One turn moves each row of this set onto another row. After a few examples, where does it send each row asked below?
j258: [-46.0  13.5  -1.6 -11.9  33.1 -23.0  -3.1   7.3  -4.9  -0.7   2.1  12.1
 -32.8  19.4   3.2]
j387: [ 28.7  10.5 -36.4   3.3  14.1  -7.0 -16.8 -15.4  -6.5 -44.3 -25.1  16.1
  19.6  -2.4  -7.4]
j163: [ 35.7  -6.3 -40.7   3.3  18.3  -1.4 -28.4  -9.5  19.0 -12.0  -9.2 -22.5
  14.5 -23.5  -5.2]
j786: [ 25.9   2.1  21.4  -3.1 -16.7  -7.2  22.3   3.7   1.5  -9.2   7.7 -26.3
  13.5 -46.7   5.5]
j500: [-10.5 -27.1 -13.1  -0.5  -5.8   5.9 -12.7   9.5  23.2   1.6  38.5  -4.6
   8.6 -47.9  18.3]
j13: [ 34.5 -10.7 -31.4  10.5  -0.5   6.4 -17.7 -20.4   6.5 -19.4  -7.1 -12.4
  47.9  21.9   7.3]
j637: [ 20.6  14.0  23.6  -3.6 -18.6 -11.9  30.8   0.1 -16.4 -33.6  -3.7   2.1
  15.5 -32.6   4.3]
j282: [-44.2   1.1   4.7  -4.1  14.8 -12.7   0.6  -2.5  -5.3   6.5  11.3   3.9
   1.6  58.4  17.2]
j128: [ -6.1   4.0  -5.4   2.3  36.0  13.5  20.2  -2.2  -2.9  13.9  15.1   7.7
  -4.8  51.3 -38.2]
j580: [ 24.1  -0.8  27.9   1.7 -30.3  -1.6  30.1  -4.0  -7.8 -14.9   8.4 -16.1
  37.4 -13.3  13.5]
j361: [-14.3 -25.2  -2.3   7.1 -26.1  11.6   2.6  -4.0   1.7 -19.3  34.9  21.7
  45.3   6.6  29.8]
j573: [-38.6  -7.8  -1.8  -8.6  26.2 -13.2 -10.5   6.7  14.0  29.5  19.7 -23.8
 -18.1  24.9  13.5]
j57: [ -3.9  -1.1  -7.9   1.7  39.3  13.6  15.7   1.6   7.2  27.4  19.9  -8.5
 -10.6  39.3 -39.1]
j974: [-20.9  -2.3 -11.3  -2.4  -4.5  -3.8   0.9   5.7  -5.3 -42.3  16.4  46.6
   2.2 -36.3  11.0]
j544: [ -7.3   8.4  -9.6  -1.2  44.3  10.2  16.5   2.5  -0.1  14.6  12.4   5.6
 -20.4  32.3 -44.7]

j580 moves to j786
j13 moves to j163
Now these:
j361 moves to j500
j128 moves to j57
j258 moves to j282

One turn moves each row of this set onto another row. After a few examples, where does it send each row asked below?
j968: [ 28.6   6.9   6.7  40.9  13.8 -23.2 -14.7  29.6 -41.8  13.5  -7.8  -8.2
 -19.5 -25.0 -24.2  28.1  10.4  24.8  42.8   5.5  -9.0 -38.8  -0.8 -21.6
  11.7 -76.9   5.0]
j821: [  7.1  46.3 -13.7  -4.6  -4.7 -13.5  -6.7  52.2 -16.4  -1.2  -9.7  19.2
 -36.1  32.2  -8.1  32.8 -20.7 -21.2  44.7  38.1 -23.8 -18.4  28.1 -13.1
  -3.8  -9.1  -7.9]
j151: [-19.0  19.3  -0.4  -3.0 -17.3   3.6 -27.1 -10.3 -16.4  -3.2   0.7   8.2
 -17.0   7.6  29.0   0.4  22.1   7.2  33.7  11.1   1.1  -5.0 -34.6  23.1
  26.2 -24.3  11.3]
j355: [  2.4 -30.6  53.0   5.6  28.1   7.1  -0.6  34.2  -2.6   7.5  -5.1  25.9
  10.7   7.5  -6.5   2.4  11.5  16.4  33.3   2.1 -10.2 -23.7  39.3 -58.9
  13.6  11.4 -30.1]
j569: [ 18.1 -20.3  61.4   3.5  40.6  -1.8  -8.9  25.3  -9.7   4.1 -11.7  23.8
   2.0   9.1  -8.5   6.5  -0.5  20.2  24.0  19.0 -12.5 -39.5  41.4 -60.6
  14.3   4.8 -23.2]
j81: [  5.1  36.7 -16.2   0.6  12.9 -11.3  -2.7  62.7 -19.3 -14.8  -6.1  21.4
 -22.1  25.3  -5.2  44.0 -14.6 -18.3  52.8  20.8 -21.3 -13.3  21.6 -30.5
 -21.6 -19.0   4.5]
j690: [ 14.9 -25.5  53.5 -16.6  41.1   4.8  -6.4  19.5   1.5  14.2 -14.2  26.8
  22.5  19.2 -12.7  20.1  12.9  11.1  27.1  -3.3  -7.8 -27.3  36.5 -41.2
  -1.8  13.9 -30.3]
j302: [-16.0   7.0  -2.5  -9.1 -17.3  -1.1 -26.5 -11.4 -29.5  -8.1   9.8   5.8
 -11.6  -0.4  29.2   3.3  19.5  25.4  26.7  11.6   9.5   0.4  -9.9  27.2
  30.2 -38.7   3.9]
j248: [ 20.3  -3.8  -3.6 -20.2  28.4 -25.3  -6.7  15.9   2.7  29.4  26.4 -54.8
   8.0   6.4  -7.8 -15.6   2.6  -4.5   6.1 -14.2  14.1   4.3  15.0  -2.5
  -1.1  21.0 -10.7]
j760: [ 32.1   9.8   5.5  58.1   7.4 -29.2 -12.0  33.4 -42.3  24.2  -7.3  -3.9
 -27.9 -19.8  -6.1  25.5  12.3  18.9  24.7   5.9  -0.3 -42.3   8.1 -19.5
   1.3 -70.6  -0.1]
j411: [  0.9  33.7 -13.7  13.2   3.6  -8.7   1.2  55.6 -10.3 -11.0  -9.8  32.8
 -29.7  37.2 -11.1  33.7 -11.9 -28.8  49.7  27.8  -8.3 -12.8  34.9 -24.3
 -15.1 -16.6  -8.8]
j360: [ 26.3   7.7  17.4  60.6  -0.2  -6.7 -21.2  30.3 -22.4  38.8 -16.6  -2.7
 -23.3 -13.6 -15.9  23.9  24.2  12.2  44.1  -4.1 -11.1 -40.6   4.0 -19.7
   3.2 -68.7  -9.6]
j124: [ 32.2   2.5  21.6  54.2   6.8 -18.5 -26.8  30.6 -25.9  34.7 -13.3  -5.1
 -17.2 -16.9 -22.1  33.0  16.5  16.4  27.5  10.9 -15.1 -49.5  -1.2 -12.7
   6.2 -68.9  -5.1]
j419: [ 16.4  16.8  -8.5  20.3  23.9 -34.4   1.9 -14.3  -2.7  26.8 -24.4 -37.9
  38.6  -5.1  26.7  40.4   2.4  -4.2  27.9   2.3  26.5 -34.0 -19.3  -6.7
  -3.5 -12.9 -34.4]
j452: [-14.3  -5.7  22.1  -9.2  17.7 -35.1  12.5  -8.1  -4.3  37.3  -3.6 -32.5
  35.0  22.8  17.5  -5.6  38.2  -2.8  74.6  13.5   5.9 -15.8  20.2 -17.8
  17.6  -6.3 -23.2]
j866: [ 20.3   2.9  -6.0 -10.9  22.6 -28.9  -8.4  27.3   9.7  19.3  34.3 -53.0
  -3.2   6.7  -6.4 -22.8  -1.1 -20.2  10.6 -10.7   3.5   0.1   9.9  -6.9
   8.2  23.5 -16.9]
j699: [-18.2  18.6  -4.0 -11.3 -12.3   0.1 -26.7  -5.1 -19.5 -15.4   4.9 -11.0
 -17.6  -1.0  35.5  -4.9  14.1   7.6  35.6  22.9  -6.9   0.5 -22.9  21.2
  34.8 -30.2   3.0]
j607: [ 16.0 -20.9  25.2  11.2  47.9 -14.6  -2.3  -8.3 -21.2 -15.1  -4.4 -37.0
   7.3  39.7  10.9   7.8   2.8 -24.0   1.3  13.5  46.3 -29.6 -15.5   3.8
 -15.0 -58.6 -10.9]
j375: [ 13.9 -25.8  44.1   8.7  52.5 -12.0   2.9   5.7 -22.6 -30.7  -1.4 -38.4
  13.9  28.6   5.5   5.3  -2.0 -22.2   3.5  34.3  23.7 -33.5 -21.6 -11.8
   7.8 -50.0 -29.4]
j901: [  6.4 -31.7  45.2  -3.6  28.3   8.2 -13.9  39.7  -0.7  -3.9  -5.0  22.5
  15.2  11.0   0.9   8.3  -8.2  18.2  26.1  -4.1 -21.1 -31.5  45.0 -56.6
   3.6  -0.5 -22.4]
j489: [ 23.7 -31.4  26.2   7.9  46.8   3.8  11.9  -2.4 -32.7 -22.9  -6.4 -25.1
   7.6  36.5   1.2   3.0 -19.0 -31.2  -1.6  19.0  28.4 -22.7 -21.7   1.2
  12.7 -45.7 -19.2]
j933: [ 13.3 -32.0  30.6  -2.6  44.2  -9.3  11.7   2.3 -32.9 -23.4  -3.6 -26.8
  18.4  33.6  10.8  21.9   0.5 -29.5  -3.0  28.8  30.8 -18.6 -20.4   4.3
   1.6 -47.2 -23.5]
j334: [ 14.9 -30.2  38.4   6.0  42.3  -8.9   5.7  -3.4 -18.1 -20.0  -9.7 -38.4
   4.0  36.0   6.9   7.2   4.1 -32.7   8.7  23.4  36.5 -41.1 -19.0  -4.7
  -1.1 -55.8 -17.5]
j589: [ 17.1 -14.4  -8.5  -9.2  25.4 -13.0   8.2  37.1  -7.8  24.3  19.4 -52.0
  -5.9   7.3   0.9 -27.9 -23.4 -13.3   7.0 -12.4  -2.9  -0.8  12.6 -17.6
  12.2  20.6 -14.0]
j418: [ 23.1  61.1  -0.9  51.6  42.8 -10.9  33.4  17.1  10.7  40.3  -2.3  12.5
 -11.0  17.8   2.5   5.0  12.9   3.9  23.7   4.2   6.3 -29.1  19.0 -11.3
  -2.7  -8.7 -22.4]
j511: [ 12.2   8.7 -12.5 -11.5  33.4 -33.2  -3.0  28.6   6.8  11.3  22.0 -44.6
  -6.4   3.6 -12.2 -27.5 -14.6 -15.3  11.7   6.8  -3.4   5.7   9.8 -17.1
  18.7  27.6 -15.0]
j160: [ 16.7 -12.8 -15.6  -7.2  30.6 -24.4  12.6  32.2   2.3  22.2  13.1 -54.2
   3.8  -6.3 -14.3 -16.0  -7.2 -20.6  11.3  -4.6   3.5   7.4   9.3 -11.7
  13.6  20.9 -22.3]
j434: [  4.5  36.8 -12.5  -7.0  14.5 -10.4  -5.2  54.8 -10.7  10.8  -8.4  15.6
 -38.1  38.3 -11.4  40.3  -6.7 -25.0  56.9  34.1 -14.3 -16.9  30.1 -12.1
 -17.6  -6.6  -0.8]
j428: [ -8.6  10.8   6.0  -6.0 -11.0   6.6 -22.4  -9.9 -39.2 -11.7  18.5   6.5
 -12.1  10.6  12.0  -1.0  14.0  14.1  34.7  12.3   2.2   8.4 -27.2  19.6
  40.7 -38.7   8.8]
j322: [ 20.4  21.0  35.2  34.6  26.3  -4.4  10.3   5.3  20.7   5.1  14.0   2.3
  38.9  43.8 -13.2  10.3  28.0 -37.1  44.8  30.9  -5.5  -7.8  44.9 -11.8
   3.8 -18.2 -28.8]
j568: [ 16.8 -25.3  54.5  -2.4  50.9   0.1 -14.8  20.7   3.2   4.4  -9.4  31.1
   8.7  10.6  -2.8  10.0   9.4  16.7  28.0   0.3  -7.5 -40.8  37.4 -47.8
   3.4  10.9 -27.8]
j973: [-21.0  21.8   1.6  11.7 -16.0   8.1 -32.1  -9.3 -16.8  -6.3   6.2  12.4
 -16.8  21.2  30.9  -1.6  25.3   9.7  37.7   2.0  12.8  -3.4 -24.4  21.3
  13.6 -41.2   4.4]
j304: [ 33.7   3.7  21.7  48.3  10.9 -26.4 -19.9  27.7 -39.7  20.8 -20.2  -6.4
 -19.4 -20.4  -0.5  26.7   8.8  14.2  22.0  16.0 -21.5 -52.7  -4.3 -20.6
  13.5 -73.4  -9.8]
j763: [  2.4  27.3  16.1  14.4 -10.0  -8.5 -28.4  -7.0   1.8  27.6  10.1 -12.0
  15.8  38.6  36.4  65.0   1.5 -15.3   2.8  30.4  16.8  -5.8  13.2  -4.0
  -0.2 -46.5 -17.8]
j692: [ 10.4  33.4 -11.4   0.9  12.6  -4.4   5.5  54.5  -8.0  20.8 -21.0  17.2
 -27.4  36.0 -18.9  42.5  -0.2 -35.7  59.2  17.5 -18.3 -11.3  25.7 -19.6
 -20.6  -7.9  -9.5]
j439: [-16.9  20.4  18.3  11.8  13.1 -11.3  -0.3  -3.2   5.7  62.0  -8.2   8.0
 -26.8  29.6  23.7  15.0  12.6  32.5  25.5  13.7  14.7 -32.1  43.0 -17.2
  18.3 -58.0 -12.9]

j452 moves to j419
j160 moves to j933
j821 moves to j569
Now these:
j151 moves to j124
j690 moves to j248
j489 moves to j428

